Look-ups in named tables: a row name and a column name give one cell, copied from the table.

liva.tsv
	nud	bez	riv	fiza	rifula	lilal
fiz	71	131	140	146	101	127
gel	142	140	110	110	141	117
dif	84	108	127	137	103	110
pivo	107	134	88	91	148	101
tepi	127	135	141	150	94	126
gudo	126	98	119	119	129	128
kugog	130	81	123	95	158	120
danuf	110	154	119	119	129	103
fonozak	110	138	98	140	120	109
tonami	102	146	140	152	124	99
malaz	157	106	90	133	111	115
sib	177	118	114	95	124	129
sirakev	194	107	157	145	145	133
dof	53	113	166	164	124	94

rifula of fonozak is 120
rifula of malaz is 111
riv of tonami is 140
riv of fonozak is 98
nud of fiz is 71
fiza of fonozak is 140
riv of kugog is 123
fiza of gudo is 119
lilal of tepi is 126
bez of fonozak is 138
Which row has the largest riv? dof

Table zib
         fedor   zok   nim  peren  mina  bifirir   kad  susubib   lon   kol
bon       43.5  49.0  67.8   53.0  34.9     74.7  77.3     39.1  58.0  61.3
vev       79.3  73.0  62.6   14.6  49.7     28.0  30.7     55.5  30.3  19.9
vur       46.7  28.5  60.4   67.6  37.0     64.6  80.0     48.1  66.3  71.0
tul       72.4  63.8  76.1   18.3  27.0     47.9  65.6     45.5  28.2  46.6
kikirum   62.8  65.8  36.5   27.3  74.1     33.2  18.2     55.0  40.1   6.9
gosut     50.6  95.3  58.1   17.4  51.1     67.3  37.1     34.6  34.4   9.7
rutekag   57.1  11.5  45.0   70.4  64.7     36.4  59.3     63.6  71.3  63.6
gepu      41.1  35.6  56.5   71.7  37.4     71.8  76.7     45.3  69.7  64.6
zapovi    73.4  85.6  62.9   12.5  44.1     39.0  30.3     49.2  28.1  13.1
bolobe    59.1  60.9  42.7    6.3  74.0     40.3  34.9     45.0  22.6  16.7
gimuv     47.7  81.4  50.2   75.8  38.1     70.2  39.7     49.1  76.8  22.1

bolobe, fedor -> 59.1
vev, zok -> 73.0
tul, susubib -> 45.5
vev, kol -> 19.9
vev, fedor -> 79.3
gimuv, kol -> 22.1
tul, kol -> 46.6
tul, zok -> 63.8
rutekag, peren -> 70.4
rutekag, nim -> 45.0
gepu, zok -> 35.6

gib =
         ligola  buded  nuvon  gutepog
fipaz      -325    262    247      -52
vuv        -267   -629   -243     -153
nivira      387   -265   -211     -295
mukeni     -274    170   -163      331
gukalal    -571    150   -625     -338
napused    -463    142   -198     -346
zepoti     -260   -243    126     -458
benopug    -254    253     36      170
laveleg    -804   -144   -431     -237
vofinut    -579   -244   -374       10
nugolob    -173   -643    182      -80
tobamon    -504    592    263     -437
vap        -225   -389   -219     -275

What is the ligola of nivira in gib? 387
What is the nuvon of gukalal in gib? -625
What is the nuvon of vuv in gib? -243
What is the gutepog of nivira in gib? -295
What is the buded of napused in gib? 142
What is the ligola of napused in gib? -463
What is the gutepog of gukalal in gib? -338
What is the buded of nivira in gib? -265

talikur
|  | vetima | luvedod | fomob | bog | pivok | digidi | vuku | pef | zogalip |
|---|---|---|---|---|---|---|---|---|---|
| lutave | 50.47 | 19.49 | 37.84 | 22.77 | 43.70 | 27.71 | 41.61 | 65.98 | 26.16 |
| mup | 38.66 | 23.70 | 29.94 | 32.97 | 38.29 | 33.62 | 36.80 | 82.96 | 27.42 |
| zedema | 53.21 | 22.41 | 26.63 | 27.35 | 37.90 | 30.16 | 36.95 | 78.49 | 19.36 |
| pibotak | 44.72 | 25.85 | 29.67 | 6.19 | 46.57 | 44.46 | 21.30 | 70.66 | 21.21 |
| mol | 56.13 | 20.82 | 30.24 | 23.58 | 40.14 | 28.39 | 38.55 | 72.06 | 19.84 |
| vav | 28.68 | 25.07 | 34.53 | 26.75 | 42.77 | 40.00 | 31.58 | 79.62 | 32.87 |

What is the luvedod of mol in talikur? 20.82
What is the luvedod of mup in talikur? 23.70
What is the fomob of vav in talikur? 34.53
What is the zogalip of mol in talikur? 19.84
What is the zogalip of pibotak in talikur? 21.21
What is the pivok of mol in talikur? 40.14
What is the vetima of mup in talikur? 38.66
What is the vetima of lutave in talikur? 50.47
What is the luvedod of lutave in talikur? 19.49
What is the vuku of pibotak in talikur? 21.30

